128 stands for zero in the data rows.
Two rows play each game, the first against the second. How much does the first row win by? 15 is about a draw, 30 a big win and 0 a big loss. Wins can go round in a circle: one row can beat a second, the second a third and the third the first. Each row has two weighted sums of its numbers, A and B, taken from their middle values. A row wins by its A times the other's B, less its B times the other's A.
[ 76 178 157 143 100 138 162 136 123  89]
[ 80 144  90  74 136 174 144 141 126 114] 14
[177 107 130 154 167 115  89  67 108 154]
[ 66 200 163 145  90 136 148 147 159 119] 15
[138  88 139 145 150 116 133 137 113 161]
[176 153  83 118 158 137 146 131 168  73] 13
[135 123  69 129 171 124 113 106 118 155]
[ 96 167 128 151  94 152 190 132 194  37] 11
[145  72 138 147 150 122  92 116  74 186]
[158 149 139 163 170 120 157 110 182  86] 13
[115  69 148 120 101 129 116 181 113 176]
[174  74 120 104 168  99 130 193 171 112] 15
[158 129 101 150 163 132  96  51 110 140]
[178 141  95 121 154 128 149 120 167  85] 16
[ 83 132 177 142  96 138 141 174 139 165]
[140  79  87 149 183  82  57  90  81 208] 26
[112  84 148 135 169 117  81 148 116 188]
[118 167 144 161 150 103 160 125 179  63] 11
[141 146 130 104 105 169 135 137 127 114]
[ 90 133 173 139 124 124 159 157 146 123] 15
[149 136 133 136 144 114 124 142 134 110]
[127 157 145 113  77 152 106 135 109 108] 15
[181  80 111 191 154  92  83  33  77 182]
[120  47 129 124 178 121 110 162 119 193] 17
[188 139 108  91  55 156 183 130 196  93]
[109 169 168 165 127 104 149 109 167  58] 16
[157 140 122  94 110 181 133 131 111 103]
[156  90 116  43 111 182 108 199  92 115] 13
[102 139 152 129 123 152 140 158 137 130]
[190 142 107 155 154 107 146 111 160 104] 10
[138 115 106 166 165  94 102  77 127 138]
[ 79 141  62  55 140 160 164 158 131  96] 14
[182  97  88 176 178  97  93  50  84 187]
[ 88 181  63  89  74 223 234 142 189   0] 16
[138 117 110 127 155  96 114 156 141 122]
[174 157  93  77 102 171 141 137 141 118] 15
[151 138  62  29 125 168 149 152 137  99]
[149  53 137 123 103 130 152 189 130 188] 16
[175  87  95 179 177  94  91  43  86 166]
[ 83 185 147  92  86 160 183 125 116  98] 11
[ 92 203 179 127  54 175 143 126 106 108]
[115 116 166 167 111 115  99  88 113 171] 21
[ 88 170 109  79 120 176 128 137  95 118]
[134  88 124 143 139  92  84 111 129 177] 22
[147 130 118  95 136 139 118 135 111 145]
[134  64 117 126 156 108 112 146 114 166] 16
[155  95 142 106 136 117 109 148 131 124]
[110 144 184 149  80 126 107  99 112 126] 9
[161 153 166 146  74 153 159 146 175  23]
[164 135  89 104 173 144 151 134 163  77] 25
[151 143 122 158 148 113 126 104 139 124]
[170  84 104 177 177  93  92  65  95 194] 16
[ 83 162 153 180 147  80 180 147 173  69]
[131  66 154  84 104 131 102 176 104 163] 13
[164 124  76 174 174  93  99  51 112 153]
[132  55 168 112  98 127 119 190 144 160] 18
[104 177 174 142  85 106 138 113 124 122]
[132 131 118 158 164 134 108  82 110 130] 13
[122 114 140 159 129 125 125 130 125 168]
[183 125 104  80 124 149 122 139 128 118] 14
[165 128  93 111 154 135 145 130 159 100]
[144 122 147 128 152 129 123 134 138  96] 14
[106 165 132 124  86 144 122 133 115  84]
[139  38 121 147 187  79  85 138  87 212] 14
[165  84  95 167 180  68  78  66 103 198]
[133 111 117 126 127  94 115  67 129 112] 29
[116 113 172 158 122  90  88 104 125 136]
[ 21 234 151 131 112 134 171 144 156  72] 4
[100 146 157 167 153  79 160 153 187  73]
[134  82 141 132 157 104 120 143 116 159] 15
[165  75 118 180 182  80  75  52 103 174]
[142 105  85 120 190 123 109  81 111 130] 17
[168 139 122  51  62 204 118 155 100  99]
[169 128 112 145 168 119 141 115 144  96] 17
[ 14 148 132 155  81 163 234 180 197  61]
[  0 220 255 123   0 158 139 166 128 104] 25
[117  94 138 132 137 108 128 172 165 133]
[141 133  74 155 175 111 120  75 115 141] 15
[ 83 206 179 123  50 164 142 114 121  90]
[126 159 171 102  86 153 114 143  98  95] 16
[164 112 121 164 138  99  92  58  99 154]
[111 162 155 157 121 108 121  99 125 125] 10
[143 109 137 142 158  96  81  84 105 178]
[219 133  73  36 101 199 139 183 145  82] 18
[ 44 195 163 140  67 153 154 151 112 104]
[159 102 108 143 182 117 133 137 156 102] 4
[ 89 177  12 120 177 109 100  71 128 139]
[106 133 165 162 132 127 141 118 133 107] 13
[193 129  91 106 115 141 152 135 177  93]
[132 162 130  32  52 189 106 179  91 174] 15
[164  95 105 179 178 102  70  52 103 158]
[130 111 141 132 118 105  97  95 103 165] 10
[163  50 208 115  51 143 144 255 145 197]
[147 134 101 120 143 137 113  96 128 121] 13
[ 87 151 184 132  67 146 112 138 107 130]
[ 70 169 181 119  92 139 183 167 162 109] 12
[126  58 100 143 178 104 127 132 108 190]
[ 95 156 179 149  59 129 122 134 114 156] 17
[181  82 108 191 160  79  83  79 118 201]
[150  63 147 112 162 113 102 149 127 160] 17
[197 149  49  45 120 196 149 141 166 112]
[131  55 144 162 151 106 117 115 111 151] 8
[150 105 143 157 152  97  97 100 119 149]
[165  62 108 173 180  81  81  57  97 176] 15
[ 37 190 123 118  34 223 203 146 139  78]
[161  81 101 160 157  84  86  88 106 194] 20
[142 117  94 154 183 121 108  81  98 159]
[140  50  95 157 165  61  86 104  90 204] 20
[163 143 116  99 101 154 128 139 127 115]
[100 171 162 146  94 139 126 125 121 128] 15
[187 126 106 117 137 124 137 149 167  82]
[176  93 116 176 183  70  75  35 102 180] 4
[184  74  94 185 180  74  73  41 103 179]
[159  91  99 178 178  80  97  73 110 158] 15
[108 147  62  34 123 198 140 156 110 111]
[183 125 101  86 118 158 126 131 152  92] 12
[138 136  99  53  95 209 122 136 109 112]
[ 83 121 178  98  74 136  85 209  68 137] 16
[160  91 136  97 159  99 118 153 136 134]
[137 126 151 149 123 112 106 100 127 145] 13
[123 144  90  64  98 183 124 134  97 119]
[147  65 119 145 164  99  84 110  90 210] 15
[115 203 144 157 146  96 142 112 156  72]
[ 75 124 182 132  74 134 129 161 101 141] 16
[150 101 104 150 157 123 122  93 107 138]
[158  81 105 103 157 112 147 186 151 138] 16
[ 88 210 202 116  27 179 137 140  98 101]
[103 160 174 150  89 120 130 107 118 118] 21
[131  95 132 145 148  88 134 139 147 142]
[147 131  28  12  96 213 132 156 112  86] 16
[ 32 181 168 147 124 129 190 170 159  55]
[156 109 104 166 179  73  83  60 110 130] 13
[158  88 110 185 160  82  77  54 108 191]
[ 80 150 141 122 103 167 137 137 118 125] 11
[ 71 188 171 155 115 130 163 149 152  76]
[179 138 132 163 150  90 114  79 127 111] 14
[136 136  77 124 162 121 143  80  97 148]
[153 111 140 140 129 108 101 108 115 138] 19
[142 130  63  23 134 189 136 167 131  92]
[150 116 139 159 122 114  90  89 120 158] 13
